In the rows, 128 means zero.
Each path below is one point turned by a fixed rotation once a step. After each direction that follows a path, write how fast that rotation turns it, in degrees each step (0 if it stays still).
Each turn is a multiple of 5 degrees from 10 to 175, or 0.
Each row of a path follows its step; steps can be skipped.
Path 1:
step 0: [130 125 133 125 120 129 131 137 135 130 130 131 119 129 129 120 124 125
 129 132 129 129 128 133 134 136 128 127 132 124 130 120 130 131 136 127
 129 124 116 119 123 138 129]
step 1: [127 133 136 130 130 118 125 131 122 140 128 124 122 125 130 123 131 129
 126 131 126 126 128 127 128 139 127 125 131 130 134 129 135 132 125 126
 143 137 128 122 122 127 132]
step 3: [126 129 129 118 126 125 135 133 126 126 135 122 126 126 126 130 126 121
 125 118 129 128 129 125 128 129 125 127 134 121 123 121 127 130 122 136
 121 130 124 128 118 133 143]
step 4: [131 132 136 133 135 126 132 128 131 128 125 125 121 124 122 133 132 126
 131 129 124 122 129 131 126 136 124 128 138 129 131 126 133 123 136 117
 123 124 122 128 127 131 142]
step 8: [125 125 130 126 120 118 128 134 126 136 133 122 120 117 130 126 127 128
 135 119 124 126 130 125 130 135 129 131 138 125 129 120 130 122 126 131
 138 123 125 128 126 130 134]
step 10: [122 125 129 128 119 126 126 137 126 129 130 125 138 129 126 133 128 123
 124 130 132 127 121 132 129 133 117 132 128 120 127 125 129 140 127 131
 122 130 126 122 119 137 134]
step 12: [129 134 134 127 127 126 133 135 129 130 130 130 124 128 131 131 138 120
 140 133 126 135 119 132 127 130 127 129 137 136 120 124 137 123 131 129
 132 126 125 120 127 127 131]
step 13: [125 128 133 127 124 117 129 129 124 132 133 127 124 129 128 128 134 134
 137 125 133 135 119 127 133 137 133 125 135 116 134 128 122 127 122 132
 126 132 127 126 131 134 136]
step 14: [133 130 124 121 128 126 129 126 129 123 129 122 129 131 124 129 136 131
 121 136 125 134 132 127 128 131 124 126 130 116 128 125 130 128 128 113
 131 133 122 122 121 136 137]
step 15: [125 124 129 129 120 117 125 135 135 130 125 127 130 130 125 124 135 128
 125 117 126 122 127 128 129 133 119 132 132 128 124 120 134 135 130 125
 133 118 121 121 120 125 131]
[130 132 129 126 129 129 127 130 129 128 129 129 128 126 123 129 126 131
 126 127 129 127 128 128 127 129 129 127 126 127 126 126 128 127 132 128
 129 126 129 128 126 129 128] | 100
[127 127 126 125 128 128 128 129 131 124 126 129 129 129 127 128 127 124
 125 127 129 129 128 126 128 128 128 129 128 129 128 125 126 130 129 126
 128 129 126 131 129 128 131] | 95
[125 130 127 128 125 127 125 127 128 130 130 128 130 130 125 128 128 128
 129 129 127 131 131 127 127 126 128 129 127 128 127 132 127 131 127 126
 127 129 129 129 126 128 130] | 90
[127 125 129 129 128 132 126 127 129 129 129 128 127 127 127 126 127 131
 127 129 130 128 127 131 129 130 127 127 129 128 128 127 128 128 125 124
 129 129 127 128 131 132 129] | 80
Path 2:
step 0: [128 132 127 121 135 137 124 130 123 124 126 123 123 122 129 130 139 136
 131 129 130 127 134 128 146 130 129 124 130 134 125 118 137 125 130 130
 131 127 131 122 130 126 135]
step 2: [129 124 134 128 115 118 142 134 133 126 128 127 126 131 131 135 133 123
 130 130 127 135 129 135 126 136 122 124 127 124 134 122 136 136 129 123
 128 125 126 128 135 135 128]
step 3: [136 122 132 127 124 134 133 124 121 127 124 131 127 133 127 130 136 136
 125 131 134 124 125 133 135 126 135 126 129 137 135 116 136 127 121 129
 127 130 134 132 142 131 132]
step 4: [124 125 113 131 129 138 132 128 117 131 126 126 134 130 131 133 134 126
 127 133 124 125 121 124 130 128 133 113 127 129 127 124 129 118 120 125
 131 128 130 128 123 130 124]
step 5: [121 130 130 123 126 124 132 130 128 128 131 129 128 126 133 135 130 130
 135 122 122 135 128 131 128 134 123 113 131 131 124 128 127 136 119 123
 141 125 119 122 125 135 128]
step 6: [130 122 128 124 123 127 128 120 129 121 131 121 119 123 132 128 136 131
 122 120 127 124 127 135 134 132 131 124 127 141 134 131 126 135 129 129
 134 124 128 122 142 127 136]
step 7: [135 119 125 129 132 137 133 131 128 127 130 118 128 126 136 131 131 121
 126 133 121 124 116 131 125 132 138 121 129 125 133 124 128 121 137 131
 128 118 136 131 129 131 133]
step 9: [133 125 121 123 121 125 133 125 122 121 128 135 132 124 136 123 139 139
 124 121 124 127 133 138 139 125 131 128 120 132 126 131 132 132 122 126
 125 130 124 128 127 133 131]
step 11: [122 124 130 123 128 134 133 126 135 140 127 123 122 125 131 139 125 127
 129 125 120 131 119 124 117 126 128 124 122 128 121 124 131 138 121 125
 123 124 128 124 135 134 131]
step 12: [134 129 127 115 131 133 129 131 129 125 122 121 126 120 139 132 129 135
 132 127 124 122 137 130 133 126 135 130 126 134 124 123 130 125 127 120
 124 128 117 126 136 128 135]
[128 128 128 126 131 130 129 131 127 130 131 125 127 127 127 128 127 127
 126 128 129 129 128 129 125 128 127 126 124 126 127 128 128 128 126 127
 130 130 127 130 128 127 124] | 110
[129 130 128 131 125 128 129 132 129 126 128 128 130 126 128 129 127 124
 128 128 127 129 126 126 126 127 128 126 128 132 127 127 127 128 128 131
 126 128 129 128 125 128 127] | 120
